These views show one set of named points, seen from different sides, and a view may be mirrored.
A view may leave some points out, and in a few views one point is out of place. Which views, in the order they come, and which point in each? Write - if none.
Scene 1:
(in the rows, 128 means zero)
panel a:
  k666 [159 137 117 133 127 125]
  k530 [144 131 148 134 135 109]
  k831 [175 144 103 116 111 115]
  k440 [165 151 104 127 113  99]
  k991 [130 136 136 135 136  90]
  k762 [135 144 134 147 133  91]
  k123 [140 136 145 133 132  95]
  k526 [164 146  99 128 116 111]
  k47 [135 147 149 156 134  87]
panel b:
  k666 [124 137 114 143 107 127]
  k123 [136 174 138 150 126 113]
  k440 [123 155 103 142 136 126]
  k47 [134 180 150 156 106 111]
  k991 [130 168 153 137 114 122]
  k434 [127 140 105 141 129 126]
  k530 [139 147 147 145 103 117]
  k707 [126 157 133 142 110 123]
  k762 [127 174 143 146 111 119]
  k831 [127 133  96 139 134 128]
panel c:
  k47 [165  70 121  34 109 155]
  k831 [132  42 135  88 139 181]
  k434 [136  47 134  79 134 177]
  k707 [143  63 135  52 117 165]
  k509 [142  43 138  73 132 178]
  k530 [138  80 128  43 126 161]
  k666 [133  55 145  61 135 177]
panel d:
  k530 [110 128  80  99 122 154]
  k991 [103 124  88  79 127 140]
  k526 [102 159  43  73 140 148]
  k509 [107 159  48  79 138 154]
  k47 [118 130 104  78 135 154]
  k762 [109 131  90  74 137 148]
  k123 [114 146  91  69 125 148]
  k434 [105 151  46  94 124 154]
  k666 [106 145  49  94 138 157]
  k831 [103 167  34  80 127 150]
panel e:
  k666 [ 88 151 109 189 132 104]
  k707 [ 94 171 126 192 126 107]
  k509 [105 148 105 193 133 115]
  k991 [ 98 185 141 199 120 101]
  k123 [107 181 131 203 114 124]
  k530 [ 77 175 128 201 114 102]
  k762 [ 99 185 137 191 123 114]
  k526 [114 145 106 192 137 110]
  k434 [107 144 104 199 130 110]
  k831 [111 134  97 202 132 108]
  k47 [ 90 195 141 193 116 124]
panel f:
  k991 [103 117 126 120 120 114]
  k526 [139 126 115 140 130 154]
  k831 [143 113 113 138 131 167]
  k530 [100 107 117 120 105 132]
  k47 [ 80 126 126 128 119 121]
  k440 [131 124 120 141 141 153]
  k666 [127 120 110 134 107 151]
  k123 [ 94 119 128 131 136 132]
  k762 [ 98 127 125 129 121 121]
  k707 [112 121 119 129 115 133]
  k434 [133 116 115 136 128 158]
Views with a point moved: panel a, panel d
  moved in panel a: k123
  moved in panel d: k434
Scene 2:
panel a:
  k243 [119 122 101 175 105  95 101]
  k829 [122 140  96 194 117 112 121]
  k106 [131 121 100 178 113  94  99]
  k713 [109 112 110 178 102  90 108]
  k748 [131 126 101 178 113  99 107]
  k121 [118 120 103 186 116  97 109]
  k653 [132 111 122 189  98  94 116]
  k755 [124 113 115 200 124  97 122]
  k547 [114 135  93 198 117 108 112]
panel b:
  k243 [112  78  91 135 132 112  87]
  k755 [ 93  66  81 159 133 112  76]
  k713 [105  81 105 145 120 124  81]
  k121 [104  69  97 147 136 119  84]
  k985 [111  71  86 145 136 124  73]
  k829 [ 96  59  84 130 152 121  78]
  k653 [108  84  80 147 118 113  71]
  k791 [114  66  99 134 147 128  82]
  k748 [119  70  91 141 142 120  83]
panel c:
  k106 [120 157  85  88 140 113  53]
  k243 [114 153  85  84 134 117  62]
  k791 [106 155  87  98 129 108  59]
  k121 [119 152  79  91 123 116  53]
  k755 [128 153  59  94 115 116  43]
  k748 [115 159  80  93 136 108  54]
  k985 [112 161  68  92 129 112  54]
  k713 [120 156  81  75 137 126  59]
  k547 [119 142  81 103 115 100  58]
panel d:
  k713 [148 151 107  80 149 101 135]
  k653 [151 157 103  97 165  86 143]
  k243 [144 152  94  88 149 107 127]
  k985 [141 154  91  93 163 105 144]
  k106 [147 162  84  91 153 107 128]
  k121 [142 155  87  83 148 102 141]
  k748 [141 157  83  95 157 109 133]
  k791 [134 148  83  90 152 117 134]
  k755 [143 161  85  83 156  89 160]
panel e:
  k106 [126  99 111 116 116 148 120]
  k748 [129 102 109 116 125 152 116]
  k985 [130 100 118 121 136 151 116]
  k121 [133 108 125 116 124 145 117]
  k653 [132  92 124 140 134 146 128]
  k713 [144  92 131 118 123 140 125]
  k547 [142 128 118 116 126 150 110]
  k243 [139  97 116 114 118 146 122]
  k791 [138 106 110 106 127 152 112]
  k755 [122 114 136 131 136 144 115]
Views with a point moved: panel b, panel c
  moved in panel b: k243
  moved in panel c: k713
Scene 3:
panel a:
  k726 [133  94  64 166  85 125 124 179]
  k71 [114 123  96 154  92 129 131 165]
  k45 [134  99  76 160  76 123 129 177]
  k459 [118 108  75 156  79 122 125 185]
  k926 [115 119  96 149  91 112 136 172]
  k525 [119 119  93 150  87 117 133 174]
  k387 [116 120  89 148  87 116 134 177]
  k943 [118 121  96 150  88 118 136 175]
panel b:
  k525 [ 97 110 117 124 131 120 105 136]
  k485 [ 99 125 139 119 124 116 105 148]
  k877 [ 97 100 120 126 132 117 101 129]
  k71 [ 93 100 119 122 127 113  97 130]
  k926 [ 98 106 114 131 131 123 106 138]
  k459 [105 125 128 112 124 113 107 144]
  k943 [ 96 108 116 125 131 123 105 133]
  k387 [ 99 111 119 124 131 124 103 139]
  k45 [110 126 118 104 133 103 114 139]
panel c:
  k459 [167 152  73 127 150 112 124 131]
  k926 [147 147  80 148 164 108 128 135]
  k877 [145 138  79 137 169 109 132 135]
  k485 [169 154  83 125 156 106 118 126]
  k726 [175 150  59 118 143 107 131 147]
  k525 [150 147  77 141 163 112 128 134]
  k45 [169 152  59 127 151 117 129 144]
  k943 [147 146  78 143 164 113 131 132]
panel d:
  k45 [ 85 129 136 107  86 102  60 180]
  k926 [ 82 132 121 134  75  96  48 159]
  k485 [ 92 143 139 115  65  89  46 175]
  k387 [ 85 136 127 132  75  99  45 165]
  k525 [ 83 132 124 131  78  96  45 165]
  k943 [ 82 129 124 134  77  98  44 165]
panel e:
  k459 [121 137 160 125 131 101 117 121]
  k71 [127 143 177 130 150 106 137 110]
  k485 [124 127 164 127 131  93 118 124]
  k877 [121 143 180 135 151 104 133 112]
  k726 [118 152 162 119 121 112 111 135]
panel f:
  k877 [140 183 131 208  86 150 121 151]
  k726 [161 171 139 188 105 125 104 165]
  k943 [133 179 130 211  88 145 117 156]
  k387 [134 172 127 209  89 142 115 155]
  k485 [148 163 123 210 103 125 116 150]
  k71 [145 187 127 212  88 152 119 155]
  k459 [148 167 129 206 101 127 110 160]
  k926 [129 179 128 209  89 147 113 151]
Views with a point moved: -
